[[5506 5565 3980 6344 5611 5583 5728]
 [7383 7196 3060 9847 7256 4871 3107]] ⇒ 9847, 7383

[[594 814 479 423 866 246]
 [494 567 298 759 546 808]] ⇒ 866, 814

[ -7 -30  26 -15 -25  -6] ⇒ 26, -6

[[ 13  34  21  40 -17 -17]
 [  4  17   8  21   2   2]
 [-25 -44 -32 -49   3   3]] ⇒ 40, 34

[[155 166 182 105 157 129]
 [246  65 244  57  61 247]
 [176 171 149 175 182 202]] ⇒ 247, 246

[ 13 199  16  45] ⇒ 199, 45

[[239 216 223 237  45]
 [204 247 235 248  77]] ⇒ 248, 247

[8 2 7 9] ⇒ 9, 8

[[151  80 191 111 127  96  83]
 [116 178 232 204 241 122 177]
 [157 172  27 170 126 208 153]] ⇒ 241, 232

[[1799 6525 8042 8720]
 [8121 3678 2169 1513]] ⇒ 8720, 8121
---
 36   30   40   27   21   34  -32 gives 34
-14  -32   40    4   35   12 gives 35
-16  -33    5    6   37   -3 gives 37
-10   31   -3   28   24  -13  -25 gives -13
-15   33  -10   18 gives -10
-19  -16   -5  -10   30   19 gives 30
 27   31    0  -34  -36 gives -34
  8   24   -1   32  -26   -6   36 gives -6
 12  -29  -33   22   32   33 gives 32
---
Q:
[[ 67 132  65 132 130  68]
 [ 72 162 127  76 197  48]
 [155 140 146 160  70 180]]
A: 197

Q: [141 192  64  87  82  32]
A: 192

Q: [817 551 606 202]
A: 817

Q:
[[ -9  47   9 -15 -50  -4]
 [-14  49  15 -18 -27 -44]]
A: 49

Q:
[[ 514  350 -490  541 -611 -571]
 [ 461  -12 -530  520 -835 -809]
 [ 151  160 -653  565 -779 -507]]
A: 565

Q:
[[8260 5702 2666 6365 7563]
 [8181 4441 2798 6058 8035]]
A: 8260

Q: [ 55 224 634 586 820 255 137]
A: 820

Q: [ 38 -44   6 -27]
A: 38
---
[[ 24  22  35  20]
 [-25  18   8  -4]] >> 35

[[-31  18 -17  18  31]
 [-30  20 -18  19  29]] >> -17

[[ 12  -9  16  11  17 -10]
 [ -8 -35  15  31   8 -33]] >> 16

[[-18  35 -33  39 -27]
 [-32 -19  19  -3  29]] >> -33

[[ -2  38  -1  14  25 -18]
 [-29  -5  19  35   3  -2]] >> -1

[[  1  15 -34 -12   6   0]
 [-31  29 -22 -10  -1  -6]] >> -34

[[-24 -16  21   1   7   7  -1]
 [ 29   0 -15 -24 -35 -35   8]] >> 21
---
[[ -3   4   9 -14]
 [ 16  26  32  19]] ⇒ -3

[[ 1  5  3 20 19  2 24]
 [15  4  2 18 28  5 12]
 [-5 -1 10 37 25 -2 16]] ⇒ 1

[[ 11   0   9  -3 -12]
 [ 12  10  36  -4  -2]
 [ 11   0  10  -6  -9]] ⇒ 11

[[-22 -30   6  14 -15]
 [ 17  16   8   9   7]
 [ -3 -31 -32  14 -14]] ⇒ -22

[[-29  -4  -3   5]
 [ 15  -4  -3 -13]] ⇒ -29

[-29  -2 -24  14  -2   8 -23] ⇒ -29

[[ 30  -3  -9   0  10  25]
 [ -8 -27  20  -9 -23 -34]
 [-21  27  -9 -13  12  19]] ⇒ 30

[ 19  38 -34 -11 -18] ⇒ 19

[-8 -8 34 20] ⇒ -8
---
[-33  28  41   9 -36  45] → 45
[8189 6733 1794 4076 4186] → 4186
[56  5 36 89 60 80] → 80
[11 76 67 74] → 74
[ 699  754 -750 -573] → -573
[53 22 94 96 39 62] → 62
[434 219 200 669 760] → 760
[6720 9432 6497 6569 9170 2791] → 2791
[-162 -583  958   30   74  988  -95] → -95
---
((0.08, 0.04, 0.20, 0.06), (0.06, 0.12, -0.17, -0.05)) -0.05
((83.9, 1.9, 142.7, -147.4), (161.7, 86.5, 34.8, -95.3), (81.9, 96.9, -37.0, -14.3)) -14.3
((-14.3, -16.5, 13.4, -6.5, 2.9, 10.6), (-7.6, -7.2, -1.1, 1.6, 12.0, -10.5)) -10.5
(17.92, 16.10, -1.98, 3.99, -11.18) -11.18
(-112.786, -190.339, -53.415, -126.028, -9.967, -174.271, 144.146) 144.146
((0.10, -0.14, -0.07, -0.12, -0.20), (0.10, -0.14, -0.07, -0.11, -0.21), (0.13, -0.13, -0.07, -0.06, -0.15)) -0.15
---
Input:
[[ 14 -36 -10  -1 -23  29  -9]
 [ -5   5  10  24  -7  -2  15]
 [ 10   1  -3 -14  11   8  -6]]
Output: 29, 24

Input: [-11  -4  29 -13]
Output: 29, -4

Input: [ 29 -30  10 -25  21]
Output: 29, 21

Input: [ 28  -5   0 -19  -3 -37]
Output: 28, 0

Input: [  7  26 -24   7 -31 -32  15]
Output: 26, 15

Input: [ 12  36  18 -15  15]
Output: 36, 18

Input: [-29  28  -3 -30  20 -12  -6]
Output: 28, 20

Input: [-23 -24 -38 -17  17]
Output: 17, -17

Input:
[[ 40  26 -16   1   2]
 [ 15 -19 -14 -22 -26]]
Output: 40, 26

Input: [-21 -12   9   7 -10  -6 -40]
Output: 9, 7
---
[[-14 -11  37  -4   4   1  15   5  16 -27   6   7  -6]
 [ 17  17 -27  11   5   7  -9  -2 -10  29   2  -1  12]
 [-14 -10  37  -4   5   1  15   4  16 -26   6   7  -6]
 [ 11  -9  10  -4 -16  -7  16  26  20   6  -4  11  -1]
 [-11 -15  41  -6  -2  -3  20  13  22 -26   4  10  -7]
 [  8  29 -22  19  28  19 -15 -21 -20  21  13  -5  16]
 [ -5  20  -3  14  30  18 -10 -24 -16   0  14  -5  10]
 [ 21  13 -25   8  -2   4  -4   8  -3  31  -1   2  11]
 [-14  -8  37  -2   8   3  14   2  14 -26   8   7  -4]
 [ -5  20  -3  14  29  17 -10 -23 -15   1  13  -5  10]]: -6

[[2 5 2 3 2 3]
 [2 7 3 3 3 4]
 [2 2 2 2 2 2]
 [2 3 2 3 2 2]
 [2 3 2 3 2 2]
 [2 6 3 3 3 3]
 [2 4 2 3 2 3]
 [2 7 2 4 2 3]
 [2 7 2 3 3 3]
 [2 6 2 3 2 3]]: 3

[[ 54  88  48 212 149 217]
 [ 43  91  55 192 150 215]
 [ 49 128  38 202 155 194]
 [ 21  82  46 202 125 238]
 [ 45  85  34 194 159 210]
 [ 51  88  55 202 160 204]
 [ 47  85  41 212 167 235]
 [ 42  85  44 239 164 213]
 [ 60  87  45 215 164 221]
 [ 47  87   7 208 147 218]]: 217

[[246 274 346 300 494 327 417]
 [169 329 478 308 450 393 366]
 [291 504 460 409 821 293 442]
 [283 306 581 585  84 423 605]
 [720 418 270 653 142 468 383]
 [506 349 679 554 816 394 316]
 [748 370 332 293 953 398 429]
 [385 641 346 168 890 363 411]]: 417

[[3532 2571 3024 2885 2919 3042 3287 2926 3024 2709 2930 2554 3017 2799
  3201]
 [3668 2346 3117 2929 2930 3023 3431 3024 2966 2619 2995 2301 3043 2766
  3316]
 [2491 1268 1943 3932 7897 1355 3353 3994 1163 2765 7226 1291 1865 4974
  3324]
 [1718 3145 2495 2729 2720 2444 2111 2673 2463 2969 2703 3168 2495 2865
  2240]
 [1860 3028 2540 2765 2803 2455 2228 2731 2459 2928 2794 3042 2521 2880
  2335]
 [3012 2756 2874 2832 2833 2882 2942 2842 2878 2788 2837 2751 2873 2807
  2919]]: 3201
